In the data rows, 500 means zero.
Here are some numbered points:
[599 442 506 516 666 622 511 362 413 535 505 487 565 681 538 589 616 505 522 626 531 605 523 553 661 469 403 432 498 644 692 445 664 537 573 451 563 529 448 379 594 452 372 594 389 537 359 506 437 454 622 612 626 358 462 362 438] 0
[408 474 503 458 591 414 541 453 509 499 516 519 545 400 448 456 504 498 521 553 484 469 546 481 487 471 458 496 683 506 328 434 554 450 537 443 525 505 515 455 426 559 474 593 520 506 500 479 552 502 475 451 554 528 491 492 531] 1
[538 701 358 422 264 523 403 578 523 554 406 605 489 663 506 586 510 476 389 393 539 494 415 464 400 478 579 533 327 507 524 464 557 408 396 567 389 458 537 691 624 366 540 375 498 452 546 562 482 458 621 649 461 408 540 580 429] 2
[444 578 549 424 303 453 632 632 429 443 478 519 623 521 519 628 434 525 494 413 565 620 495 529 450 461 573 517 369 619 602 484 463 395 355 490 464 513 740 646 473 354 425 430 519 463 518 496 582 515 609 639 548 571 445 691 577] 3
[352 492 543 577 466 529 516 519 561 368 477 362 553 550 473 453 507 491 557 387 477 676 483 558 561 537 526 517 434 407 592 562 487 522 452 528 452 477 586 537 563 438 662 470 551 448 528 500 509 537 588 532 608 448 442 532 494] 4
[548 422 449 472 460 365 467 532 594 452 432 407 527 484 551 523 509 443 514 468 534 522 505 484 485 464 498 527 477 445 499 489 470 477 343 442 464 593 489 449 498 540 405 414 671 463 505 538 442 429 532 465 658 515 417 478 583] 5
[478 266 526 496 745 440 479 474 471 538 546 372 475 511 602 379 428 464 585 613 442 515 583 501 694 427 480 637 712 575 394 511 408 728 486 439 666 394 341 233 514 565 370 645 532 488 529 406 373 481 512 482 629 487 535 305 493] 6
[487 484 548 606 784 599 645 505 507 536 456 385 270 583 544 456 601 349 498 375 541 600 626 549 560 451 418 407 427 428 458 608 611 423 597 636 451 309 484 389 460 669 582 372 297 469 415 403 741 383 310 302 499 453 310 509 496] 7
[456 524 416 557 435 583 579 522 595 557 537 533 490 543 619 284 528 371 395 346 480 567 484 666 610 365 583 443 359 266 787 460 558 600 393 684 450 508 514 664 449 582 334 387 590 396 443 445 394 627 432 548 324 525 644 724 533] 8
[570 539 328 553 457 386 471 468 318 557 512 634 455 554 504 616 684 537 401 635 585 480 598 444 443 521 467 392 378 541 433 499 669 528 521 610 394 582 526 611 492 620 645 576 551 500 434 539 557 379 509 431 706 510 595 385 572] 9
[403 521 523 275 527 570 592 451 520 610 595 602 511 525   0 409 441 450 511 514 362 474 526 528 555 449 482 513 405 359 463 526 678 421 520 478 344 602 495 512 573 575 542 491 533 356 501 467 574 472 397 554 303 334 445 760 427] 10
[392 577 619 704 581 460 506 511 444 420 648 364 436 462 370 395 473 433 496 470 479 632 527 495 550 425 560 426 536 601 440 509 576 393 501 519 563 417 511 342 657 584 722 419 506 494 511 496 567 525 576 515 510 373 391 409 414] 11
[472 461 468 362 523 509 587 455 481 423 501 482 440 512 490 485 523 596 568 506 411 636 536 504 652 608 483 322 610 441 584 449 467 570 799 464 462 591 343 359 604 567 481 284 550 639 369 460 400 517 410 446 442 488 432 571 494] 12
[494 506 487 381 572 488 444 422 540 536 531 496 495 446 594 450 510 556 506 631 406 465 454 462 547 505 440 637 505 535 292 567 492 400 744 393 679 537 562 269 570 671 402 551 541 648 355 567 446 610 501 563 316 449 408 500 412] 13
[542 568 500 614 504 547 323 525 490 590 462 416 542 611 421 550 433 379 462 424 581 427 494 515 425 529 432 615 479 534 514 511 530 513 579 464 534 534 628 557 475 527 427 547 461 471 538 489 404 643 561 541 557 496 408 362 506] 14
[664 599 355 339 265 538 477 435 459 563 229 582 582 735 533 753 447 397 338 368 458 469 375 325 393 471 545 584 352 478 384 399 539 342 400 487 295 408 549 489 481 441 531 410 636 675 517 597 436 316 614 782 453 515 606 517 710] 15
[545 558 548 374 480 630 483 444 499 511 498 504 438 525 522 525 480 543 537 536 550 434 497 543 503 508 445 535 558 599 566 539 564 445 537 480 518 453 544 525 475 432 397 573 326 496 378 473 581 652 566 564 461 426 380 498 453] 16
[497 534 499 485 507 510 535 508 555 444 530 443 322 531 605 601 457 649 552 436 470 558 526 389 469 472 468 584 452 477 418 466 466 387 647 537 607 373 555 381 488 551 611 467 610 640 421 561 625 502 493 491 448 478 377 495 563] 17
[735 454 414 383 363 588 304 540 395 599 378 523 463 657 667 593 467 617 404 522 480 646 451 362 495 636 495 475 477 420 742 380 459 514 346 576 493 607 719 493 628 466 368 466 574 569 525 567 320 452 669 469 405 557 447 442 448] 18
[483 395 435 447 345 284 728 385 601 400 489 629 467 553 575 376 401 464 417 377 554 315 534 512 402 471 684 618 512 448 466 662 284 574 425 571 559 514 437 529 392 546 417 346 663 318 485 559 503 601 553 539 697 595 518 511 636] 19
[466 413 436 458 499 537 555 387 498 434 513 380 352 629 716 408 466 518 402 306 601 480 531 627 425 438 536 606 512 591 391 671 480 435 579 554 617 340 452 392 488 561 633 559 487 391 398 457 612 592 486 571 597 330 370 430 601] 20
[527 506 498 482 482 684 465 469 476 604 387 492 525 580 400 543 550 470 547 562 429 492 469 426 509 599 451 531 468 466 475 540 657 551 495 515 421 442 532 521 497 541 526 669 412 496 525 569 717 415 498 478 370 515 575 516 414] 21
[523 607 472 454 323 553 645 438 515 433 498 557 505 543 696 449 427 526 419 363 439 716 529 534 701 459 569 443 504 484 607 450 352 514 435 525 517 610 608 461 633 364 409 347 728 482 496 481 465 686 537 720 438 508 550 634 513] 22
[492 408 613 543 458 581 479 494 468 598 450 559 514 425 579 376 403 512 483 607 495 471 525 535 619 498 641 551 481 519 596 561 554 512 447 530 526 537 414 433 496 550 431 734 445 480 583 492 398 489 492 441 454 553 715 452 496] 23
[563 508 464 498 481 506 539 531 481 566 517 400 586 544 702 583 399 550 502 508 411 602 602 460 483 388 554 595 503 548 488 415 483 505 390 645 583 419 616 446 462 491 402 522 595 528 493 502 494 409 517 434 602 606 402 545 670] 24
[538 369 388 460 390 635 403 534 319 614 262 669 657 480 540 325 436 632 460 654 442 556 550 416 597 585 676 427 344 598 625 546 707 821 612 471 342 688 719 443 553 562 461 837 455 623 412 489 449 647 380 548 271 669 600 452 508] 25
[425 470 567 486 381 378 556 548 446 360 475 581 461 493 450 648 485 558 607 495 589 453 469 720 486 591 489 395 480 589 570 545 431 500 356 406 397 645 481 552 538 390 625 344 540 473 554 488 485 550 564 529 500 411 652 467 356] 26
[564 368 599 486 656 471 466 466 493 552 499 441 587 510 551 461 463 513 595 611 514 496 572 589 618 497 483 581 605 618 467 479 412 625 487 463 626 542 399 328 443 539 406 582 590 534 519 474 358 522 487 437 556 503 504 371 438] 27
[501 517 589 497 602 637 323 527 491 606 496 574 548 576 366 583 553 489 604 567 592 509 392 437 498 476 439 668 398 585 557 601 663 421 590 434 424 376 597 623 345 304 522 585 340 489 384 566 503 477 553 463 369 506 581 375 444] 28
[510 528 487 471 519 496 584 495 544 509 533 587 499 464 555 454 499 527 470 493 472 445 468 509 456 461 528 488 585 427 424 420 403 505 453 601 441 483 436 471 511 540 451 501 504 472 569 438 487 463 428 387 501 500 558 530 549] 29
[387 558 571 485 356 654 471 508 582 540 338 634 378 545 447 436 482 505 389 374 480 327 318 506 391 621 713 583 288 424 554 526 514 408 985 514 430 269 615 766 285 459 530 444 478 548 609 504 525 501 553 665 442 583 841 587 513] 30
[567 341 381 421 521 444 593 591 548 476 256 445 778 444 378 504 455 463 653 511 478 481 566 433 606 498 520 523 458 370 514 424 595 512 412 508 504 572 643 492 355 511 521 565 566 581 564 524 324 254 384 349 585 557 555 639 455] 31
[535 532 459 545 630 584 428 367 446 643 393 566 478 464 441 550 541 508 413 530 505 359 431 446 446 636 476 412 773 495 546 338 421 679 590 525 554 549 422 520 593 586 310 453 480 494 533 455 469 581 404 528 542 579 695 342 456] 32
[452 442 572 423 378 388 592 498 510 401 532 489 377 528 521 522 501 456 643 441 481 381 531 462 376 498 500 521 608 417 412 635 395 515 374 584 462 559 341 568 508 654 701 462 379 326 548 501 594 537 460 378 642 522 316 439 442] 33
[377 592 565 457 454 393 559 502 622 443 556 550 636 385 546 362 343 353 375 374 509 325 343 556 406 462 566 581 586 586 310 453 344 456 530 504 734 460 594 569 525 517 386 469 624 492 567 482 402 612 499 569 552 574 512 491 460] 34
[558 523 514 546 540 507 485 520 526 590 398 400 610 471 475 557 521 549 477 604 402 449 401 445 567 569 474 409 614 495 549 364 453 535 472 370 494 533 466 411 521 500 450 557 539 687 585 495 335 421 478 585 410 518 573 509 482] 35
[458 434 467 430 458 579 456 518 491 443 451 578 443 450 440 589 596 529 559 485 476 389 426 471 477 675 434 414 448 353 782 467 567 452 626 412 433 546 418 618 459 471 483 393 422 519 450 501 556 653 429 463 387 404 452 603 377] 36
[489 423 507 570 496 558 522 491 500 483 484 449 509 484 578 531 518 550 459 433 496 576 498 581 596 410 492 447 507 534 536 520 459 502 420 507 527 439 549 659 402 427 445 469 532 469 458 477 397 497 568 514 559 552 440 533 543] 37
[446 414 451 549 504 407 529 629 565 396 425 486 424 489 576 514 554 534 444 483 564 501 527 505 448 509 576 516 428 508 401 634 460 451 458 509 519 408 466 409 433 578 673 492 607 587 508 482 488 429 547 499 602 485 542 394 560] 38
[552 489 315 724 555 423 435 468 270 382 498 528 477 514 408 667 483 461 347 505 585 525 634 420 506 550 465 415 326 486 409 470 535 543 552 599 307 581 575 607 539 540 542 553 648 455 398 517 566 417 568 495 712 439 614 306 597] 39
[457 425 491 411 406 445 648 580 604 437 450 491 494 466 442 518 513 620 572 462 481 516 532 443 601 588 584 506 503 464 464 502 444 474 424 496 451 470 501 440 398 502 605 522 497 564 595 450 449 407 452 443 449 578 499 572 528] 40
[596 455 592 661 516 549 403 552 584 528 485 436 529 556 566 400 498 519 413 437 527 618 450 577 564 225 460 493 435 568 549 373 372 492 491 550 589 388 548 514 561 457 388 368 511 485 492 657 419 447 597 528 507 450 455 508 468] 41
[540 511 542 280 513 486 516 495 604 587 634 577 434 418 496 482 551 496 623 479 395 420 464 527 416 479 433 559 514 337 480 508 389 414 505 543 491 605 417 508 478 545 439 401 499 455 487 521 480 509 361 486 414 431 384 729 426] 42
[494 696 482 483 348 445 597 583 512 508 452 502 370 416 443 554 504 392 423 380 638 417 430 352 237 624 379 347 451 608 366 430 345 380 527 305 597 522 505 639 366 332 806 339 511 531 552 636 656 396 583 481 520 408 574 497 391] 43
[513 356 397 561 504 413 270 634 556 373  88 562 586 624 460 473 545 573 461 452 605 582 561 489 738 655 477 455 264 586 643 559 495 636 517 451 374 421 498 521 329 420 518 578 592 682 596 652 264 438 637 277 627 405 731 375 455] 44
[481 545 358 531 558 586 591 384 406 412 511 477 457 532 508 630 688 535 484 484 476 755 565 454 545 542 470 409 502 413 517 568 573 551 536 623 374 573 404 493 545 568 600 555 423 499 263 471 581 503 464 484 450 465 482 524 499] 45
[527 552 490 507 594 469 309 545 467 605 511 425 595 541 399 566 479 317 469 480 571 435 469 528 399 545 430 581 486 532 555 524 498 498 571 597 640 530 601 586 475 442 412 626 522 454 529 618 399 557 554 432 558 503 502 400 495] 46
[493 435 557 440 580 596 508 579 570 540 513 477 548 553 441 449 485 561 778 580 366 694 582 403 608 376 546 597 462 418 493 520 591 278 469 620 411 327 569 466 439 445 446 391 401 520 469 514 468 356 409 352 518 583 458 707 510] 47
[461 470 560 423 515 508 399 534 416 462 443 423 572 528 529 512 486 509 478 564 411 586 364 416 447 667 501 568 473 494 509 505 445 452 418 387 636 592 608 484 581 531 700 544 515 754 633 601 499 640 412 451 353 454 466 496 374] 48
[329 493 601 608 528 321 675 486 497 328 592 405 421 382 485 399 549 519 655 417 531 449 601 506 463 479 504 489 622 585 331 666 453 471 552 402 545 467 547 433 452 513 630 551 508 513 545 408 673 505 439 383 565 606 441 432 501] 49
[492 455 413 432 465 472 468 489 423 491 463 651 341 466 522 502 554 492 489 538 506 416 515 543 522 545 494 486 468 460 470 534 525 498 573 551 495 552 461 481 491 530 536 503 551 489 476 488 482 537 505 537 460 492 571 506 436] 50
[546 625 525 534 512 500 451 509 506 655 619 527 597 440 455 458 501 538 410 509 412 588 512 551 529 345 542 461 490 429 582 390 494 537 481 578 494 547 468 483 585 562 328 468 542 407 513 476 452 544 398 454 452 481 484 652 423] 51
[513 541 417 501 511 438 549 455 393 591 561 495 567 362 502 453 358 408 518 534 438 409 460 477 453 425 575 490 610 502 429 394 425 590 447 519 488 614 391 418 476 605 438 590 471 448 552 429 490 461 314 464 457 580 526 486 496] 52
[494 466 490 481 579 494 499 492 516 471 414 542 544 484 444 477 650 568 558 540 457 469 520 509 579 543 450 513 475 466 524 504 526 544 544 424 503 488 490 481 397 476 458 590 488 569 447 571 410 473 446 492 449 476 573 506 515] 53
[497 439 432 378 569 456 575 481 512 486 601 546 469 313 500 411 577 529 542 466 467 508 502 549 443 545 494 377 441 397 580 718 523 465 707 603 514 628 382 580 509 631 433 503 459 373 468 522 603 726 422 388 386 490 337 586 440] 54
[706 473 437 521 409 501 430 494 392 612 473 541 441 477 579 550 549 738 518 505 543 594 604 374 415 437 475 495 421 599 498 344 503 553 544 559 537 374 513 561 360 398 304 556 526 451 483 549 522 483 447 360 615 793 439 359 595] 55
[477 419 550 346 531 432 310 474 575 668 477 487 608 464 262 563 582 382 672 494 496 381 495 616 274 612 306 508 540 268 476 365 436 584 535 543 550 522 434 663 249 396 410 388 435 455 280 649 549 323 359 316 538 609 314 527 407] 56
[475 523 497 469 415 459 489 512 482 438 517 559 484 477 565 494 511 481 472 535 514 467 480 512 491 507 499 407 588 485 480 464 406 824 473 605 461 564 412 425 509 537 591 487 609 434 540 425 455 498 470 522 582 525 511 400 526] 57
[415 595 631 561 478 429 485 591 533 510 548 597 664 453 353 537 398 422 482 542 539 384 469 465 444 459 444 549 666 589 279 313 457 418 431 439 502 460 585 577 504 369 476 475 401 565 643 419 473 306 483 471 598 475 651 375 245] 58
[343 568 531 495 541 449 656 458 562 432 517 480 620 441 468 486 496 471 571 427 423 416 529 604 483 475 686 509 665 537 575 507 487 530 504 488 408 537 603 586 417 440 430 587 437 486 459 444 539 538 469 565 500 552 547 598 593] 59
[519 538 491 661 523 553 441 443 565 602 448 530 427 456 374 573 621 509 519 538 521 444 415 448 474 523 375 454 808 529 493 380 429 508 578 422 535 421 511 540 444 374 424 510 308 484 443 481 492 477 426 456 468 603 601 368 413] 60
[764 266 554 512 667 475 509 447 461 525 510 432 545 451 553 457 468 524 596 581 496 447 529 547 572 462 498 498 567 580 464 497 414 674 477 446 676 538 389 326 483 504 425 612 458 526 472 482 417 514 477 374 526 503 480 435 516] 61
[515 533 494 475 544 491 338 448 529 537 492 441 525 543 422 562 507 442 524 435 516 439 461 502 489 504 469 596 480 506 582 536 473 503 521 497 541 487 570 562 526 455 464 492 538 443 516 543 507 506 582 558 519 496 484 452 516] 62
[553 476 479 552 503 570 437 523 474 455 475 494 491 508 435 463 548 529 481 532 609 508 536 535 448 535 487 483 440 586 578 551 559 527 514 550 514 437 524 517 516 515 445 531 486 493 515 573 553 613 489 497 463 464 444 465 463] 63
[595 580 434 428 474 497 579 413 440 440 461 531 439 553 495 755 510 446 565 439 580 391 486 533 354 562 355 375 628 589 489 427 477 441 446 472 348 567 457 566 447 333 447 356 380 494 432 459 710 406 522 538 625 473 411 489 589] 64
[564 333 444 316 331 500 454 468 421 522 274 710 494 605 663 427 466 540 392 639 647 493 557 627 588 526 745 503 270 540 467 661 577 543 386 538 500 357 342 372 383 490 425 528 630 407 647 505 297 508 513 606 550 486 766 404 494] 65
[465 529 353 687 736 424 531 509 484 414 682 476 460 495 419 544 661 523 415 326 500 615 565 573 543 486 443 317 371 473 598 571 554 557 628 697 435 542 548 522 580 585 368 354 618 468 399 547 589 572 510 434 754 547 390 418 598] 66
[522 524 565 430 398 476 559 626 501 457 445 547 529 480 536 563 504 558 539 700 437 548 503 419 464 499 466 417 588 438 382 431 563 407 387 402 380 579 411 420 610 540 538 478 567 579 553 479 463 369 427 467 420 504 529 671 416] 67
[512 520 482 699 395 346 631 542 465 644 587 597 464 560 655 450 443 533 376 470 556 544 466 436 493 562 515 439 538 472 446 447 342 574 350 577 529 641 306 419 543 618 526 415 705 610 599 434 753 551 611 436 607 662 508 369 672] 68
[477 439 388 517 488 429 524 446 437 482 415 577 508 518 423 556 584 477 425 537 526 353 470 463 543 676 464 393 297 455 605 493 497 679 544 552 476 595 479 529 474 591 504 609 566 510 485 490 432 518 533 474 626 652 707 311 587] 69
[662 551 574 420 446 778 369 563 600 753 332 391 597 669 399 557 481 587 462 459 448 703 919 430 539 369 584 558 339 311 675 467 678 475 563 579 445 379 587 646 495 459 434 420 466 749 510 514 367 358 381 438 328 571 508 722 496] 70
[377 500 483 597 526 526 520 490 460 659 595 557 633 445 397 404 460 495 459 517 441 481 576 544 653 462 615 569 416 457 522 544 681 534 611 473 465 527 627 541 306 507 403 757 410 513 482 429 463 408 408 646 375 593 751 587 569] 71
New points follow, each followed by the numbers of its two nearest points above by angle, seen from the average point of the numbered points, nearest first.
[548 463 539 565 625 490 505 485 437 495 525 449 581 495 438 605 507 493 570 508 594 586 503 571 562 399 492 477 663 543 569 436 541 537 368 475 481 529 505 423 518 437 392 557 446 487 536 451 451 453 562 486 608 549 424 528 545] 0 61
[456 534 448 461 434 404 582 538 511 436 532 487 516 421 526 505 496 575 502 467 468 515 542 505 451 488 459 475 550 545 510 482 411 432 507 439 545 560 612 513 492 439 496 446 585 520 447 538 685 600 486 514 530 590 307 580 554] 3 49
[646 583 443 510 661 585 504 395 515 578 500 422 404 484 714 329 535 515 332 285 587 389 436 475 311 478 452 551 621 366 475 397 228 560 454 773 701 316 478 479 530 652 382 300 717 404 493 713 457 722 624 555 599 498 361 519 737] 19 20
[504 510 437 383 442 627 514 515 525 467 423 583 425 501 465 547 567 577 523 473 449 488 457 500 517 481 589 395 487 382 674 471 571 420 693 519 423 602 489 774 415 400 460 420 471 547 448 655 598 613 494 468 265 479 420 562 510] 36 54
[518 394 584 439 394 381 345 522 452 422 537 590 509 526 404 448 506 465 477 576 555 461 459 521 563 527 501 493 387 582 498 565 550 496 428 395 482 568 475 526 567 468 526 472 455 402 583 445 347 601 521 539 471 416 577 541 234] 26 65
[495 577 519 564 501 468 536 542 557 549 586 462 549 409 589 388 435 522 453 449 506 517 469 536 361 409 512 554 573 467 521 427 408 499 544 541 616 465 565 509 489 538 436 443 604 469 525 496 521 557 481 489 500 540 480 503 545] 34 51
[492 543 499 483 193 348 436 473 622 411 419 532 418 449 448 595 442 604 457 435 584 353 373 416 282 414 436 457 487 582 451 495 360 317 605 431 458 507 514 651 448 546 618 361 563 543 505 515 583 585 615 532 523 626 527 447 466] 43 30
[433 418 560 521 514 496 572 548 555 468 514 355 491 542 482 405 456 493 508 462 506 601 477 537 579 463 541 571 358 407 494 600 519 456 467 560 494 342 512 476 421 464 627 721 478 526 527 463 415 409 557 465 464 516 576 542 515] 4 40
[347 520 393 505 238 465 610 550 526 386 282 675 334 439 647 406 372 612 441 478 492 544 425 353 361 595 609 398 391 255 405 457 382 381 520 595 459 552 433 483 452 673 770 554 573 702 590 468 595 573 530 671 316 597 577 478 544] 38 40
[343 460 534 379 396 425 415 490 430 453 503 619 598 488 386 426 458 338 463 496 607 433 462 588 394 561 482 542 448 562 511 648 676 520 445 373 439 590 534 622 543 596 517 554 489 401 628 519 388 614 516 608 493 348 566 416 302] 26 14
[459 440 678 564 568 527 400 549 571 539 523 503 555 546 344 560 568 458 492 547 533 488 440 522 517 494 438 495 486 474 504 442 576 427 563 441 502 448 545 584 473 444 547 471 464 533 571 536 412 463 550 497 373 490 577 491 470] 28 58
[555 543 472 609 528 630 494 549 621 569 367 424 541 521 440 544 481 584 556 464 443 627 469 428 495 541 444 523 472 429 618 430 512 517 622 540 519 467 681 575 434 460 406 529 514 723 430 560 506 463 552 472 368 575 396 542 632] 70 17
[510 434 471 435 370 437 595 609 518 467 496 546 516 392 562 430 428 561 525 501 517 469 575 506 480 483 632 571 458 486 518 579 401 473 413 510 489 532 486 505 412 520 546 517 619 392 587 374 477 650 480 448 464 553 429 551 494] 19 40
[450 497 450 426 573 498 496 410 445 432 497 487 525 435 489 524 505 503 530 508 456 508 452 496 565 546 432 598 537 439 534 816 503 439 500 399 495 646 491 495 543 616 561 521 536 537 466 540 528 600 446 552 516 427 420 480 486] 54 13
[513 469 510 480 453 461 527 546 637 431 435 510 559 471 622 496 407 490 435 516 469 497 493 536 538 539 567 405 588 577 562 401 276 572 409 480 566 587 486 462 557 506 256 417 604 567 310 454 445 567 544 615 595 505 650 432 503] 22 34
[492 559 590 450 340 391 608 486 312 463 644 519 495 532 555 464 366 398 452 554 577 571 660 624 472 550 513 336 613 708 454 468 501 533 260 509 399 591 488 417 515 340 377 510 512 251 624 266 575 465 572 531 546 474 402 386 377] 26 57
[494 522 493 552 574 567 476 512 551 519 471 480 633 496 621 410 519 518 473 563 400 586 472 519 655 509 556 507 473 513 514 490 453 484 504 461 605 513 573 361 659 594 492 586 577 666 548 536 401 538 576 601 346 470 507 536 489] 13 35
[443 578 501 682 540 477 463 492 488 345 626 482 477 442 649 413 481 492 429 403 505 646 518 535 531 422 496 437 542 609 399 507 449 429 501 481 557 457 523 439 660 508 599 421 509 479 472 440 529 550 569 508 435 408 383 448 441] 11 20
[537 609 519 515 440 607 448 519 434 491 641 485 349 432 440 536 464 522 520 505 652 470 573 563 355 587 454 499 469 663 423 474 446 450 550 393 551 397 471 530 460 398 514 428 409 444 538 451 620 577 520 434 533 546 397 409 389] 43 16
[570 445 445 471 544 506 360 527 530 602 638 529 634 448 515 552 476 481 483 479 443 469 511 574 460 653 434 491 509 402 430 432 476 424 510 499 479 607 463 458 537 515 384 396 601 496 554 539 519 480 434 519 458 542 457 566 528] 42 56
[651 453 402 501 642 500 452 435 680 507 475 425 567 607 549 614 499 553 425 661 528 606 497 507 549 490 418 470 435 562 519 487 642 643 530 503 543 404 465 371 540 506 296 564 432 612 394 537 395 410 634 604 558 453 383 369 550] 0 6
[526 581 429 387 408 526 522 454 475 540 335 518 543 638 511 683 479 443 403 456 466 536 390 459 439 514 529 585 429 422 499 478 496 415 425 481 408 496 561 547 518 462 497 468 505 590 510 535 490 405 571 671 534 499 569 541 559] 15 2
[545 476 441 536 425 572 529 515 347 546 443 598 430 552 550 526 462 651 493 560 484 457 394 453 574 539 461 490 479 591 576 499 605 526 560 453 450 530 555 521 493 520 416 650 480 530 452 476 532 546 487 436 356 599 548 495 500] 25 21
[437 519 573 466 456 528 552 584 650 459 443 448 531 580 447 459 497 457 565 520 504 571 488 494 530 254 542 557 403 323 477 625 528 506 471 533 475 460 508 473 414 457 675 496 501 484 550 506 419 373 520 452 461 537 542 534 520] 47 4
[518 497 538 529 665 442 490 503 429 497 524 485 566 526 483 586 523 484 535 510 501 532 527 468 562 441 450 423 652 512 590 392 553 557 341 491 404 593 433 459 563 421 398 581 465 450 526 471 384 419 501 521 603 561 421 478 508] 0 35
[480 621 543 381 422 542 506 514 459 597 683 673 443 385 393 484 533 504 536 586 419 746 573 576 545 406 561 518 370 405 598 660 810 339 515 423 246 658 491 489 537 544 560 579 466 347 457 356 521 527 389 433 354 454 404 757 380] 10 54
[554 524 487 580 419 530 442 672 490 501 446 538 498 349 616 485 550 595 448 649 489 604 758 357 546 428 540 406 498 490 465 456 443 543 649 506 490 580 492 493 411 513 503 514 573 631 461 570 578 434 449 299 388 564 456 377 675] 55 17
[632 514 365 475 419 577 450 455 442 576 396 566 367 574 609 451 520 518 363 601 473 495 491 426 453 497 553 502 393 602 395 424 503 457 552 579 469 437 493 476 566 505 511 532 489 592 463 552 510 475 557 519 417 478 495 482 618] 15 2
[448 479 480 389 441 553 527 427 468 446 553 591 498 467 464 493 525 491 522 479 471 569 537 540 556 456 467 557 451 474 515 533 646 474 521 464 359 584 507 530 557 491 534 531 503 431 492 382 542 441 402 639 415 415 465 639 446] 10 42
[361 587 508 566 241 428 627 546 524 503 603 547 369 544 566 440 445 414 365 439 497 581 573 407 436 443 556 465 384 491 306 497 484 512 457 578 494 432 486 476 691 667 632 481 556 481 547 473 556 433 535 515 593 556 490 459 522] 68 11
[473 534 655 385 539 535 486 407 488 372 515 555 497 656 388 410 481 420 462 516 434 487 451 623 691 607 456 400 600 539 720 561 572 476 389 278 496 683 409 346 818 542 815 445 447 650 566 454 324 567 582 665 442 283 562 525 266] 26 48
[362 579 473 741 586 550 584 482 497 468 553 477 471 537 417 370 519 470 408 369 443 554 552 581 520 504 488 425 402 400 553 511 434 523 683 716 502 482 516 616 532 547 549 431 492 420 463 577 540 559 519 465 477 561 687 503 589] 66 8
[497 432 389 446 418 507 592 445 440 467 474 595 464 477 552 476 576 526 509 512 528 432 480 552 508 502 519 461 364 433 526 549 530 555 447 578 451 518 447 491 537 578 525 518 567 437 447 440 481 512 474 542 476 445 592 523 463] 50 65
[526 350 442 493 643 379 464 568 574 401 422 532 639 478 476 596 627 492 590 567 481 469 610 369 582 601 418 422 464 454 403 443 548 485 525 358 459 525 466 432 421 473 500 370 665 579 464 708 401 314 468 414 652 401 563 555 525] 31 53
[568 512 493 465 506 519 454 487 571 627 644 519 574 447 474 438 479 448 484 541 470 414 485 418 558 397 483 612 439 448 314 476 483 474 551 467 561 428 512 475 424 534 490 517 523 478 564 488 451 376 496 458 529 513 606 525 529] 58 71
[476 478 462 450 430 379 652 470 579 451 544 524 489 438 620 426 484 483 523 411 568 401 550 581 365 459 608 516 497 534 465 524 338 539 478 607 551 393 538 558 460 505 473 404 606 494 489 500 526 559 542 509 629 553 463 524 560] 19 34
[419 457 526 434 463 463 501 361 472 410 446 511 457 578 547 519 386 450 546 514 489 433 446 548 524 591 576 467 625 611 541 584 518 563 388 362 525 999 502 457 524 471 525 672 352 554 481 459 424 567 542 702 499 481 554 419 523] 26 59
[483 552 407 486 582 563 465 397 560 528 529 469 447 518 660 405 588 494 435 419 456 471 526 520 384 380 489 515 489 419 491 494 346 525 599 625 542 473 463 475 528 627 430 424 585 484 419 553 486 559 482 585 539 452 384 503 647] 20 66
[501 485 545 582 503 542 634 480 475 466 412 519 472 605 504 588 459 454 538 499 483 517 469 460 592 529 503 525 436 529 438 528 484 512 346 498 491 366 449 405 507 465 587 543 388 609 506 471 445 187 604 524 557 501 616 430 580] 38 15
[477 536 454 495 410 440 589 481 419 525 528 643 512 427 616 444 484 503 344 511 514 417 537 601 491 445 556 416 509 647 474 459 483 509 499 506 456 514 506 553 514 419 394 287 527 392 424 414 479 588 482 640 528 452 576 546 503] 22 19
[580 481 468 498 482 641 486 562 508 583 450 470 352 537 406 552 478 481 482 496 438 647 358 391 525 519 494 479 462 388 636 456 571 411 426 521 470 433 542 562 524 480 516 570 466 594 525 607 472 401 480 490 384 551 491 640 549] 70 21
[445 561 488 484 561 399 488 493 449 438 660 422 470 415 466 540 450 395 443 476 584 396 575 589 389 444 390 555 588 601 324 451 474 468 588 543 526 483 511 556 508 409 530 439 514 421 457 430 674 460 573 481 620 493 437 361 482] 49 64
[478 537 486 451 455 665 501 548 475 478 430 642 456 427 510 551 545 559 349 513 414 507 412 415 468 601 397 359 535 472 595 370 348 424 545 507 485 566 449 429 568 568 540 475 566 638 497 544 487 618 508 517 362 448 583 634 464] 36 48
[544 497 492 524 561 503 662 418 493 426 518 532 391 443 651 508 534 520 560 590 508 487 535 423 441 436 416 449 552 535 287 493 343 443 569 492 572 326 381 352 461 549 502 354 475 475 380 458 640 456 506 483 546 474 439 470 567] 17 20
[540 490 561 537 267 573 199 554 449 579 365 485 597 626 381 529 383 451 560 641 478 580 417 391 600 649 510 957 412 491 540 577 730 371 508 326 496 444 595 562 343 412 557 621 307 523 565 704 530 504 460 568 306 497 593 678 382] 28 21
[431 485 511 424 585 444 428 517 558 520 418 428 508 535 416 576 463 450 578 538 402 453 505 410 481 584 446 508 469 359 388 501 551 446 563 519 445 531 494 502 492 584 624 612 468 540 547 596 523 417 458 404 492 506 513 482 503] 21 31
[518 454 481 434 547 474 510 457 432 431 504 489 483 491 603 528 472 458 526 473 419 531 470 477 495 497 454 494 470 477 493 537 541 472 450 443 501 590 409 489 545 533 501 469 640 487 454 526 466 511 544 576 506 433 421 496 455] 5 13
